One turning vector, and how many steps it has turned
The counts run from 0 to 810.
83, 110, 84, 101, 109, 92, 77, 95, 116, 108, 99, 86, 92, 107, 94, 94, 97, 95, 98, 117, 113, 96, 111, 99, 102, 123, 102, 101, 100, 135, 81, 95, 107, 110, 85, 126, 107, 85, 86, 118, 77, 109, 112, 106, 109, 94, 103, 122, 105, 99, 97, 109, 117, 99, 64, 98, 81 -> 665
97, 98, 97, 110, 99, 82, 79, 99, 102, 109, 103, 104, 94, 117, 111, 110, 103, 108, 84, 116, 113, 84, 95, 94, 97, 89, 110, 103, 106, 126, 86, 83, 110, 110, 51, 115, 92, 112, 98, 115, 92, 111, 72, 108, 102, 108, 101, 88, 95, 122, 105, 100, 116, 98, 82, 111, 104 -> 737
85, 110, 86, 98, 98, 80, 71, 96, 103, 111, 110, 117, 90, 118, 102, 116, 107, 104, 85, 122, 126, 93, 104, 89, 104, 106, 109, 107, 109, 124, 82, 85, 107, 117, 65, 96, 99, 112, 88, 117, 81, 112, 79, 100, 111, 106, 98, 104, 98, 115, 111, 109, 112, 93, 96, 108, 100 -> 197
96, 111, 108, 100, 107, 73, 106, 99, 114, 91, 101, 111, 92, 124, 107, 113, 108, 105, 86, 118, 104, 85, 94, 83, 110, 88, 114, 102, 94, 155, 88, 93, 100, 95, 96, 135, 86, 93, 99, 117, 110, 97, 85, 105, 103, 92, 94, 91, 104, 98, 116, 94, 120, 87, 97, 98, 97 -> 408
113, 93, 94, 118, 108, 96, 85, 94, 91, 109, 97, 128, 92, 111, 98, 101, 105, 100, 84, 119, 116, 91, 98, 75, 104, 96, 100, 93, 110, 131, 64, 100, 110, 115, 87, 117, 93, 107, 105, 111, 99, 132, 92, 100, 113, 114, 82, 115, 99, 105, 100, 113, 114, 110, 99, 88, 108 -> 729
90, 108, 94, 121, 120, 85, 88, 102, 110, 115, 91, 102, 101, 95, 97, 120, 102, 87, 88, 113, 88, 96, 98, 90, 105, 88, 89, 109, 100, 137, 97, 78, 110, 98, 87, 137, 97, 94, 104, 114, 103, 117, 99, 89, 111, 112, 100, 110, 111, 115, 106, 91, 121, 95, 75, 102, 74 -> 211
82, 107, 94, 84, 105, 76, 83, 95, 116, 104, 102, 80, 77, 108, 94, 124, 76, 79, 102, 107, 105, 97, 93, 76, 86, 98, 100, 97, 125, 126, 85, 98, 112, 93, 107, 122, 114, 86, 91, 116, 82, 95, 92, 83, 116, 104, 95, 98, 111, 116, 92, 108, 113, 93, 84, 104, 102 -> 686
92, 108, 102, 110, 92, 74, 84, 88, 123, 109, 105, 112, 92, 117, 99, 121, 97, 103, 95, 112, 109, 89, 91, 81, 108, 109, 115, 94, 130, 128, 83, 95, 110, 102, 111, 128, 98, 102, 90, 108, 93, 89, 79, 110, 119, 101, 94, 97, 98, 123, 90, 92, 121, 103, 92, 114, 116 -> 494
109, 100, 99, 126, 100, 97, 102, 98, 95, 96, 97, 104, 65, 116, 99, 125, 100, 102, 81, 109, 96, 85, 87, 80, 99, 84, 102, 95, 97, 126, 72, 103, 118, 103, 93, 136, 113, 92, 103, 117, 102, 107, 100, 79, 104, 123, 100, 101, 101, 110, 101, 108, 113, 110, 106, 75, 97 -> 615
85, 106, 92, 104, 104, 82, 83, 106, 121, 94, 104, 87, 72, 91, 92, 125, 89, 85, 98, 99, 97, 99, 98, 90, 103, 83, 90, 110, 102, 123, 89, 85, 124, 105, 90, 135, 105, 80, 84, 123, 95, 83, 108, 91, 108, 94, 122, 95, 104, 112, 95, 97, 115, 99, 92, 96, 92 -> 503
92, 94, 87, 105, 100, 91, 84, 94, 83, 111, 117, 95, 68, 117, 93, 115, 86, 91, 90, 106, 112, 87, 86, 88, 81, 97, 96, 89, 118, 118, 80, 101, 107, 107, 92, 134, 118, 100, 103, 120, 86, 123, 101, 82, 102, 127, 99, 93, 97, 121, 104, 111, 103, 104, 97, 84, 86 -> 532
96, 109, 91, 107, 104, 95, 73, 100, 88, 121, 98, 114, 75, 79, 92, 119, 78, 85, 96, 117, 106, 80, 107, 101, 104, 86, 100, 112, 115, 121, 93, 76, 117, 102, 77, 119, 108, 93, 99, 107, 89, 103, 97, 97, 112, 105, 86, 111, 108, 124, 102, 116, 125, 112, 88, 117, 89 -> 98
95, 98, 102, 130, 117, 78, 92, 108, 97, 113, 114, 110, 100, 106, 108, 111, 118, 102, 91, 118, 98, 79, 90, 110, 109, 88, 98, 97, 96, 131, 93, 78, 104, 102, 74, 138, 106, 103, 102, 114, 107, 110, 103, 101, 101, 105, 96, 93, 107, 119, 112, 88, 110, 97, 77, 105, 86 -> 561
80, 108, 88, 104, 103, 87, 99, 103, 93, 102, 119, 113, 75, 119, 99, 128, 102, 102, 87, 119, 112, 90, 86, 84, 96, 92, 97, 96, 102, 118, 77, 97, 108, 106, 87, 110, 124, 94, 96, 128, 87, 108, 105, 79, 103, 121, 93, 103, 106, 112, 120, 116, 106, 101, 111, 88, 91 -> 82
81, 114, 96, 97, 95, 83, 71, 95, 118, 104, 109, 95, 80, 105, 100, 110, 96, 99, 102, 114, 115, 89, 111, 107, 107, 117, 111, 105, 106, 128, 90, 93, 111, 111, 90, 129, 103, 87, 77, 118, 80, 89, 101, 114, 101, 84, 114, 104, 97, 115, 91, 102, 123, 100, 79, 111, 93 -> 313
102, 96, 98, 113, 108, 93, 88, 98, 100, 108, 86, 95, 91, 113, 101, 97, 105, 102, 99, 129, 118, 81, 92, 104, 91, 109, 97, 97, 99, 116, 70, 92, 108, 112, 76, 108, 105, 97, 97, 120, 77, 104, 89, 104, 115, 113, 77, 115, 107, 121, 100, 123, 121, 110, 69, 99, 113 -> 552
107, 92, 90, 92, 93, 95, 96, 93, 88, 98, 99, 106, 67, 113, 102, 110, 80, 96, 88, 116, 116, 75, 94, 90, 84, 84, 103, 109, 108, 135, 83, 96, 108, 96, 96, 130, 93, 88, 108, 115, 90, 101, 79, 106, 100, 112, 89, 95, 100, 120, 108, 118, 129, 112, 105, 95, 104 -> 256
110, 95, 99, 86, 96, 91, 97, 93, 90, 96, 94, 105, 66, 112, 104, 102, 83, 99, 97, 119, 122, 72, 98, 92, 90, 81, 107, 110, 102, 138, 79, 96, 107, 101, 93, 126, 90, 82, 105, 112, 92, 97, 82, 112, 95, 100, 85, 96, 100, 111, 109, 121, 126, 113, 100, 95, 106 -> 255
95, 125, 116, 118, 114, 88, 86, 93, 99, 117, 91, 115, 84, 99, 84, 108, 86, 92, 101, 129, 121, 89, 94, 84, 111, 104, 106, 101, 108, 119, 71, 90, 104, 107, 88, 91, 91, 99, 102, 119, 87, 112, 99, 91, 124, 98, 73, 113, 103, 104, 113, 125, 104, 104, 96, 103, 100 -> 8
104, 98, 121, 127, 116, 85, 86, 98, 85, 105, 112, 91, 77, 110, 96, 100, 94, 97, 98, 114, 112, 86, 86, 88, 98, 96, 112, 75, 101, 120, 69, 101, 106, 109, 79, 128, 106, 101, 105, 117, 99, 124, 117, 85, 105, 101, 96, 91, 94, 97, 99, 115, 84, 101, 83, 83, 89 -> 536
101, 92, 94, 108, 101, 86, 68, 94, 122, 108, 88, 108, 107, 106, 110, 116, 103, 105, 101, 105, 102, 93, 105, 77, 102, 96, 101, 99, 116, 130, 78, 98, 114, 109, 83, 134, 101, 102, 88, 112, 98, 111, 85, 114, 107, 104, 104, 105, 98, 121, 70, 96, 121, 110, 77, 113, 115 -> 577
99, 105, 105, 107, 108, 91, 98, 97, 97, 110, 92, 116, 91, 103, 100, 105, 86, 110, 86, 129, 113, 79, 97, 77, 105, 84, 112, 102, 89, 132, 78, 88, 114, 96, 57, 103, 88, 95, 106, 116, 96, 107, 88, 112, 102, 99, 70, 108, 105, 103, 119, 123, 115, 109, 92, 109, 98 -> 545
77, 107, 89, 93, 108, 84, 81, 101, 117, 103, 117, 102, 86, 102, 100, 130, 92, 98, 97, 99, 100, 99, 103, 74, 103, 85, 94, 98, 104, 133, 83, 102, 119, 100, 86, 138, 121, 85, 84, 124, 100, 106, 122, 91, 94, 97, 116, 102, 102, 102, 96, 103, 104, 98, 103, 103, 82 -> 777
109, 104, 106, 113, 105, 82, 65, 103, 97, 103, 98, 107, 81, 109, 99, 106, 110, 93, 93, 116, 123, 97, 107, 90, 113, 96, 114, 100, 109, 122, 68, 89, 108, 126, 70, 99, 95, 113, 86, 119, 93, 115, 84, 90, 115, 95, 101, 106, 98, 106, 94, 113, 102, 94, 88, 96, 112 -> 733
87, 115, 104, 108, 96, 85, 78, 89, 119, 104, 107, 98, 79, 109, 90, 106, 95, 92, 109, 113, 120, 86, 102, 111, 105, 129, 102, 101, 112, 126, 85, 95, 105, 116, 109, 137, 99, 89, 86, 123, 79, 91, 108, 111, 108, 87, 111, 100, 92, 117, 92, 103, 123, 105, 81, 103, 95 -> 46
99, 106, 91, 104, 107, 95, 74, 105, 88, 116, 101, 109, 72, 78, 89, 113, 80, 83, 94, 123, 110, 84, 110, 107, 104, 94, 101, 112, 111, 119, 90, 76, 116, 105, 80, 114, 109, 91, 93, 106, 85, 98, 105, 96, 115, 99, 84, 116, 109, 117, 104, 118, 122, 111, 84, 110, 90 -> 99
94, 115, 111, 87, 110, 68, 96, 102, 119, 90, 98, 93, 78, 109, 93, 114, 97, 86, 99, 120, 111, 95, 99, 87, 107, 89, 108, 113, 104, 144, 86, 85, 103, 97, 96, 115, 86, 89, 92, 121, 101, 87, 90, 93, 116, 79, 96, 88, 111, 99, 111, 106, 113, 81, 90, 100, 105 -> 680
88, 106, 94, 118, 108, 80, 81, 105, 97, 110, 127, 100, 80, 105, 94, 109, 103, 88, 88, 121, 112, 88, 95, 119, 110, 111, 110, 89, 115, 121, 92, 75, 108, 105, 86, 123, 114, 101, 86, 111, 87, 100, 111, 96, 121, 92, 98, 94, 108, 114, 107, 98, 107, 90, 70, 105, 88 -> 23
99, 110, 102, 104, 98, 84, 62, 96, 121, 105, 96, 95, 83, 98, 102, 113, 99, 96, 104, 106, 112, 91, 115, 100, 113, 103, 111, 106, 111, 127, 88, 89, 114, 117, 81, 132, 102, 93, 74, 114, 90, 95, 98, 110, 106, 82, 117, 102, 96, 114, 77, 98, 119, 97, 74, 110, 98 -> 580
98, 115, 116, 110, 101, 85, 89, 100, 98, 100, 101, 125, 68, 99, 89, 133, 105, 93, 106, 114, 118, 89, 93, 80, 110, 85, 94, 108, 109, 118, 66, 100, 108, 112, 111, 111, 107, 96, 96, 128, 100, 101, 100, 82, 110, 106, 94, 107, 97, 111, 105, 114, 111, 106, 124, 93, 113 -> 167
86, 105, 95, 99, 106, 83, 86, 107, 119, 92, 107, 84, 73, 92, 92, 118, 90, 84, 102, 103, 101, 96, 100, 93, 102, 82, 92, 108, 97, 126, 85, 87, 124, 104, 89, 135, 108, 73, 81, 129, 94, 87, 115, 90, 106, 87, 115, 95, 107, 104, 93, 104, 110, 100, 84, 93, 91 -> 504
85, 119, 109, 113, 109, 84, 78, 101, 91, 110, 119, 100, 72, 104, 92, 115, 89, 97, 94, 115, 113, 89, 97, 93, 107, 92, 112, 93, 99, 121, 85, 89, 110, 107, 62, 112, 109, 101, 97, 123, 88, 116, 114, 83, 94, 99, 101, 94, 95, 98, 111, 115, 91, 94, 96, 99, 68 -> 0
77, 113, 90, 99, 91, 85, 75, 90, 120, 114, 106, 105, 92, 112, 102, 117, 95, 104, 102, 110, 115, 87, 104, 97, 101, 122, 103, 105, 117, 128, 92, 97, 109, 109, 100, 136, 104, 90, 85, 115, 82, 93, 94, 117, 98, 101, 109, 104, 95, 130, 90, 98, 130, 104, 89, 110, 95 -> 44
102, 112, 119, 95, 95, 85, 82, 88, 103, 110, 91, 80, 70, 113, 95, 105, 68, 94, 106, 117, 114, 78, 99, 91, 93, 108, 128, 90, 113, 127, 83, 103, 104, 99, 103, 127, 102, 85, 97, 110, 81, 94, 96, 101, 105, 89, 87, 97, 96, 105, 89, 119, 109, 108, 82, 102, 97 -> 337
91, 111, 105, 116, 96, 87, 86, 94, 109, 111, 101, 100, 82, 106, 107, 136, 85, 109, 98, 102, 85, 80, 101, 86, 103, 87, 113, 92, 101, 129, 91, 102, 119, 94, 84, 145, 126, 87, 92, 113, 98, 97, 110, 92, 83, 108, 108, 104, 100, 114, 89, 103, 110, 108, 95, 107, 81 -> 425
82, 104, 103, 89, 111, 82, 90, 97, 112, 97, 117, 100, 84, 110, 100, 106, 92, 106, 110, 112, 114, 89, 102, 78, 104, 98, 111, 86, 98, 139, 73, 113, 107, 99, 87, 129, 114, 77, 87, 127, 95, 103, 127, 107, 91, 80, 97, 107, 102, 89, 96, 112, 96, 100, 96, 102, 90 -> 780
96, 88, 95, 108, 115, 85, 96, 106, 119, 92, 103, 86, 89, 100, 104, 112, 98, 93, 97, 102, 91, 92, 94, 82, 98, 78, 88, 98, 94, 137, 78, 98, 120, 98, 87, 150, 104, 77, 95, 126, 106, 102, 116, 99, 95, 100, 112, 97, 108, 105, 90, 98, 112, 105, 81, 89, 93 -> 774
